In the data rows, 128 means zero.
Here are some numbered points:
[150 167 145 140 119 142 124 145 129 115 171 103 106 127 140 153] 0
[173 179 122 134 151 103 103 187 187 106 148 141 122 140 155 100] 1
[109  90 178 148 150 179 119 135 123 160  99 128 155 119 148 140] 2
[154 127 139 153 149 117  88 144 144 154 145 120 129 172 118  96] 3
[152 140 154 148 133 159 110 109 123 136 127 113 118 150 125 105] 4
[154 148 149 133 120 127 133 156 160 118 130 146 123 122 172 111] 5
[152 132 120 148 131 147 109 138 133 124 125 120 133 136 114 108] 6
[117 119 114 110  96 125 124 131 127 134 149 127 117  97 133 134] 7
[187 126 166 175 132 176 101 176 157 143 131 131 137 148 120  95] 8
[124 113 106 103 138 118 117 139 187 140 106  96 128 124  97 144] 9
[108 153 116 100  99 104 160 134 115 105 157 131 116  89 173 138] 10
[ 87 167 125  87  87 172 187 106 119 110 118 160 125  99 159 161] 11
[128 144 129 125 146 119 137 122 103 102 169 132 104 124 129 139] 12
[138 175 157 154 151 129 107 119 112 130 142  87  87 158 109 114] 13
[113 114 118 148 139 160 122 122 123 146  93 157 121 135 144 116] 14
[130 177  87  87  89  87 143 124 147  96 146 161 125  87 124 142] 15
[113 168 110  99  93 112 130 157 158 107 164 154 134 101 128 127] 16
[134 143 133 119 122 169 168 112 138 110 114 125 120 120 123 150] 17
[148 110 137 141 158 128  99 141 170 137 102 124 119 144 132 109] 18
[ 99 116 123  91 132 162 151  95 101 109  87 137 127 112 187 139] 19
[129 130 127 121 109 148 130 153 124 119 124 102 129  95 131 145] 20
[111 126 114 100 106 131 149 155 135 122 117 126 134 102 143 138] 21
[107 129 137 141 144 133 146 140 136 130 111 138 130 120 169 122] 22
[140  87 187 149 164 181  99 137 128 179 125 128 187 143 173  98] 23
[117 166 137  96 112 149 171 111 136  91 134 126 109 108 133 172] 24
[150 151 129 141 122 135 109 144 149 143 136 157 116 150 127  93] 25
[128 140 109 117 117  87 120 151 125 107 187 180 136 117 143 132] 26
[159 146 120 144 116 133  96 167 144 135 147 112 128 136 123 100] 27
[139 106 174 151 165 118 101 134 149 158 152 148 150 168 121 122] 28
[112 143 111  90  94 121 141 156 179 106 119 157 142  87 187 130] 29
[141 122 152 142 151 117 103 132 152 152 157 150 140 151 129 123] 30
[140 147 160  87  87 127 184 144 104 118 151  87 168 101 147 187] 31
[107 131 159 121 134 109 142 140  98 146 120 106 150 124 109 180] 32
[128 102 151 128 152 167 135 112 130 151 119 169 150 154 110 140] 33
[ 87 164 174 140 146 120 119  87  91 114 187 100  87 144 134 154] 34
[ 95 138 136 120 149  99 102 106 122 110 163 122 115 155 134 112] 35
[109 139 143  87 102 165 187 117 136  87  87  99 127  87 130 168] 36
[167  87  93 100 135  99 130 167 133 131  95 120 187 127  87 155] 37
[109 130 163 114 123 129 153 117 107 133 110 102 115 131 145 172] 38
[165 147 112 135 117 100 115 108 132  92 111 154  87 119 102 108] 39
[161 134  95 125 136 108 140 187 187 106 137 113  87 103 157 151] 40
[139 113 112 136 126 117 126  91  96 101 120 139 105 123 124 123] 41
[163 142 127 134 132 157 120 170 182 127 107  87 130 129 113  99] 42
[142 112 114 121 153 101 124 141 146 122 118 125 109 134 148 156] 43
[129 133 103 135 104 114 129 106 108 119 147 119 102 122 109 123] 44
[132 115  92  95  87  91 140  87  97  87 162 129 128 102 115 135] 45
[145 155 110 150 156  91  95 128 144 120 159 157  98 154 102  87] 46
[121 126  87 141  90  87 156 106 102 112 166 187 143 118  90  95] 47
[134 127 143 124 117 160 129 161 124 124 119  87 132  92 145 149] 48
[103 116 151 118 119 132 130 139 115 153 100 136 168 116 151 138] 49
[125 113 143 164 155 162  93 138 144 155 124 129 125 158 133 104] 50
[ 95 115 121 110 109 118 128 110  93 107 135 175 144  97 165 122] 51
[137 107 157 114 110 181 128 110  99  95 118 105  87 131 156 137] 52
[118 110 146 127 121 175 127 122 124 106 103 112 141 135 150 132] 53
[137 102 125 123 133 134 133  87  87  87  99 141 109 116 144 132] 54
[180 149 127 146 119 103  87 163 112 159 128 109 117 150 111 112] 55
[136 130 114 129 111 125 100 135 177 124 159  87 109 142 117 120] 56
[121  97 126 142 163 149 120 130 138 160 107 111 117 146 129 130] 57
[ 99 119 131 152 124 109 126 117  93 152 128 152 147 129 112 134] 58
[133 134 115 127 138 123 121 115 110 135 155 141 146 127 133 131] 59
[183 136 123  87  87 144 132 176 187  87 147 115 124  87 176 137] 60
[133 117  98 106 116 109 103 166 152 127 151 137 143 123 155  98] 61
[121 110 115 135 119 133 133 108 107 157 137 116 167 106 118 143] 62
[ 87 117 119  97 105 153 162 105 107 114 140 154 145 110 163 150] 63
[121 101 173 187 176 164  90 153 146 187 109 146 154 182 128  87] 64
[130 118 138 115 127 113 132 123 115 159 101 131 139 105 114 138] 65
[124  87  87 158 181 115  87 117 156 140  99  87 132 168  87 101] 66
[138 145 133 162 151 136  97 131 121 134 140 116 133 154 125 118] 67
[138 108 128 100 108  91 154 143 126 106 126 111 108 107 118 173] 68
[137 101 151 172 166 166 111 140 126 162  99 132 167 158 110 131] 69
[101 107 111 187 182 120  87 112 114 187 111 109 149 176  87  87] 70
[102 140  87  97 100 127 172 114 105 115  87 140 115  92 141 158] 71
[107 108 130 181 166 168  97 113 116 168  87 163  97 161 150  87] 72
[133 110 174 175 186 183 112  87 123 182 102 140 177 178 104  91] 73
[160 147 137 172 160 131  87 148 134 144 153  87 129 162 115 109] 74
[131 100 118 146 143 115 101 133 119 151 103 115 159 120  97 121] 75
[130 125 123 111  98 115 129 153 142 115 130 137 119 114 135 120] 76
[151 122 129 134 143 137 112 148 153 134  98 143 129 126 128 128] 77
[130 104 145 150 162 149 114 122 144 161  96 107 148 134 128 115] 78
[135  93 176 143 136 159 100 139 130 166 126 103 130 146 153 138] 79
[118 139 138 110  91 143 158 132 106 125 106 135 119 103 156 154] 80
[107 113 166 145 158 164 138 144 139 148  99 133 160 123 147 141] 81
[163 146  87 120 136 105 137 179 187 123 126 122 100 104 131 140] 82
[161 133 121 136 118 129 120 152 153 116 154 105 113 122 129 131] 83
[110 126 122 150 146 141 112 120 123 140 102 156 100 135 135 110] 84
[104 130 133 103 134 138 161 114 126 128  95 119 145 128 110 144] 85
[122  88 142 106 115 151 131 111 121 117  91 101 131 117 129 144] 86
Which point above is nearest to each new point by angle? Its number follows each.
[139  99 132 152 146 117 106 139 113 164 106 100 166 144  99 126] 75
[155 137 130 142 113 136 103 145 120 129 152 108 124 131 133 118] 27
[132 187  87  87  87  99 164 127 121  87 139 177 126  87 150 177] 15
[116  87  87 113 100  93 131  87  97  87 187 154 125  93  87 144] 45
[157 113 164 144 116 175 116 149 146 130 118 122 132 127 131 116] 8
[128 136 151 103 115 162 164 119 131  99  90 107 128 101 134 160] 36
[155 158 117 122 138 117 143 131 127  94 109 115  96 133  94 123] 39
[173 117 170 129 114 129 128 164 142 147 117 102 120 165 129 173] 79
[124 121 136 143 145 162 166 105 111 127 106 187 132 162 128 124] 33
[112 129 130  87  87 153 171 123  98 109 110 124 104  87 153 163] 80
[140 126 149 157 146  98 116 112  87 151 132 158 134 172  87 144] 58
[110 121 130 141 162 137 126 115 125 153 128 138 110 150 142 117] 72
[100 138  87  87  87 130 187 103 105  91  88 105 101  87 175 108] 71
[143 119 131 122 126 148 141 103 107  98 105 133 118 122 134 134] 54
[154 151 102 149 155  91  93 137 144 119 143 108 108 156 112 109] 46
[ 93 133 100 120 124 146 165 105 106 131  90 148 102 121 125 123] 71
[123 112 158 120 130 123 142 138 100 140 120 122 155 137 128 155] 32
[116 132 120 126 115 124 137 122 141 140 140 121 124 135 114 113] 56
[159 127 145 158 129 159 109 152 156 144 134 131 133 145 121  92] 8
[116 170 108 118 109 111 140 118 136  92 123 139 126 120 102 119] 15
[120 154 114  87  87  90 150 129 116  98 183 126 111  87 165 136] 10
[115 125 155 152 158 142 109 133 136 152 124 143 138 154 131 120] 64
[102 142 129 120 123 128 165 145 113 126 110 128 128 102 165 149] 80
[106 131 130 146 128 109 107 117 110 158 178 135 157 131 142 113] 59
[116 119 153 125 115 136 118 129 111 124 122  98 104 133 135 133] 52
[118 143 131 122 149 104 151 108  90 112 154 141 103 126 117 154] 12
[115 123 131  95 102 121 141 157 140 134 100 129 159  93 144 181] 21
[168 117 141 152 142 132 141 154 135 114 104 157 101 149 109 143] 77
[141 140 160 114 142 131 136 129 130 127 117 125  97 130 159 165] 38
[111 107 139 149 164 163 104 116 155 135 127 106 125 163 107  92] 50
[140 109 114 145 131 138 139  91 105 120 139 155 106 151  96  92] 41
[105 130 146 114 148 138 165 118 110 113  87 124 113 123 152 174] 38
[127 116 131 141 144 128 134 114 113 166 128 132 155 122 119 142] 62
[129 130 152 138 144 116 130 131 110 137 127 106 133 139 102 164] 32
[119 156  91  97  98  98 156 135 148  94 149 108 123  90 112 135] 15
[164  98 112 136 115 126  98 141 122 157 127 160 144 130  87 111] 75
[113 106 139 109 117 142 144 119 116 127 110 108 117 107 133 140] 86
[124 152 120 104 111 100 127 141  96 116 155 135 118 104 155 123] 10
[ 90 131  90 119 144 127 155 105  99 115 112 147 109 113 126 118] 71
[ 90 158 118  88 100 158 187 100 112 119 136 145 137  96 158 168] 11
[120 129 139 106 104 174 149 112 105  92 115 124  87 116 148 143] 52
[162 187 115  98 111 143 173 130 114  87 127 119  96  89 106 162] 24
[ 87  87  93 162 187  98 103  87 105 162 152 115 140 179  87 116] 70
[ 87 127  98 103 114 154 170  97 118 113 148 167 133 122 150 157] 63
[ 96 100 126 125 124 136 142 138  87 174 102 171 187  90 118 147] 49
[148 139 187 144 148 151 118 161 154 107 133 186 144 115 171 127] 5
[ 97 142 175 136 122 108 133 107 107 110 176 103 132 136 125 157] 34
[150 128 123 130 122 156 132 129 149 140 110 110 140 144 105 121] 42
[100 183 124 105 134 117 159 109 136  94 154 154 108 126 120 154] 24
[187 129 112 167 107 114 161 101 111 131 116 178  87 137  87  87] 39
[144 132 127 142 155 136 152 109 127 112 137 131 137 161 112 115] 73
[162 114 180 158 120 167  87 153 153 152 136 121 148 154 132  97] 8
[115 118  99 118 103 121 130 125 140 139 153 132 136 116 112 128] 7
[106 140 119 132 164 108 146  87  87 104 187 146  87 142 114 136] 12
[116 137 113 132 104 114 120 115 110 148 113 117 121 126 111 124] 44
[127  87 179 164 160 159  87 163 137 167 138 141 182 147 153 130] 23
[130  87 157 131 163 162 130 117 109 162 111 163 158 145 122 157] 33
[115 101 115 123 120 128 141 128 114 130 125 112 156 109 123 150] 62
[145 147 102 138 121  99 106 136 149 116 152 143 131 131 114 123] 46
[124 124 150 113 108 152 158 116 102 117  94 132 115 110 156 147] 80
[138 134 125 161 140 115  98 140 135 164 128 134 122 144 118 123] 3
[125  94 176 148 167 151 104 121 114 178 146 131 174 152 157  97] 23
[ 96 103 105 140 136 121 128 123 109 187 121 131 179 115  96 143] 62
[ 98  99 115 105 116 130 118 101 138 114 107  97 126 109 147 110] 86
[130  87 152 187 177 167  98 151 117 187  89 137 187 157 112 136] 69
[107 142  87  92  90  87 130 107 110  87 183 103 116  87 114 152] 45
[143 130 111 143 142 110 104 111 117 130 154 117 144 132 109 135] 59
[134 166 102 100  87 118 154 128 102 107 150 137 109  92 165 110] 10
[138 129 140 139 150 131 123 122 159 135 167 158 127 157 125 122] 30
[ 93 103 145 101 109 151 148 121 109  98 120 146 162  87 169 154] 63
[157 120 143 145 130 124 106 131 118 151 127 117 107 142 120 127] 55
[128 116 101 118 138 113 111 121 159 136 125  94 136 128  94 138] 9
[125  87 114  87 104 145 139 118 135 127  87 132 179 100 115 111] 86
[187 102 104 155 156 114 110  96 126  97 117 163  87 145  87 106] 39
[150 118  91 113 110 108 114 153 152 139 108 135 182 116  99 103] 37
[ 87 120 116 107 145 146 187  97 138 117 106 151 133 138 118 134] 85
[ 87 129 118 104 106 125 147 127 118 138 133 163 180  92 129 187] 63
[147 129 105 165 138 127  93 149 153 165 143 125 151 160  94  89] 3
[111 123  99 110 134 128 135 129 158 134  99 118 114 120 114 130] 9
[ 98 163 113 102 136  94 147 129 125 108 167 183 147 125 158 128] 26
[115 115 108 130 146 119 127 140 165 129 114 136 149 122 121 118] 9
[141 120 119 173 161 105 106 117 119 143 119 124 122 160  96 109] 70
[ 95 108 173 113 115 154 142 124 102 149 119 126 161  89 157 163] 49
[ 97 138 150 144 148  90 114 147 108 146 152 142 151 134 107 119] 58
[128 154 105 138 133 108 112 128 136 153 156 153 121 151 116 103] 46
[105 131 116 103  92 117 159 134 148 125 122 142 132 111 131 146] 21
[157 140 113 117 117 144 140 158 160 115 117 108 116 114 121 111] 42
[110 100 136 187 143 120  96 121 109 182 134 147 178 150  99 105] 70
[101 121 156 115 119 156 160 114 134 106 103 114 139 113 140 140] 36
[105 116 107 118 133 107 128  97 100 133 177 154 173 114 134 150] 59
[158 127 109 158 150 122  98 154 166 154 142 140 136 170  97  90] 3
[139 120 105 113 125 117 137 162 152 100 135 139 106  98 168 143] 40
[165 168 161 168 157 136  93 137 120 136 134  87  87 168 101 109] 13
[147 171 150 153 137 157  94 150 135 115 162 112  87 131 151 135] 0
[124 154 148 161 150 146  96  87  87 166 187  87  88 170 103  87] 13
[112 108 123 135 134 129 138 107 104 180 137 131 183 106 112 144] 62
[132 137 140 127 143 137 112 135 142 144 137 131 150 126 152 131] 23
[113 181 106  87  94  97 137 148  87  87 173 154 108  87 168 129] 10
[162 123 158 150 142 132  87 159 155 171 142 137 139 174 125  87] 3
[161 162 150 133 113 129 114 184 187 124 140 124 127 127 187  94] 5
[119 178 143 125 124 128 158 131 121 119 135 124 105 123 156 151] 24
[128 123 125 135 147 126 146 110 115 111 118 159 131 128 131 138] 54
[147 175 133  93 117 130 166 140 137  87 121 141 118 113 134 187] 24
[172 164 105 132 139 109 107 169 167 118 121 152 118 126 122 114] 1
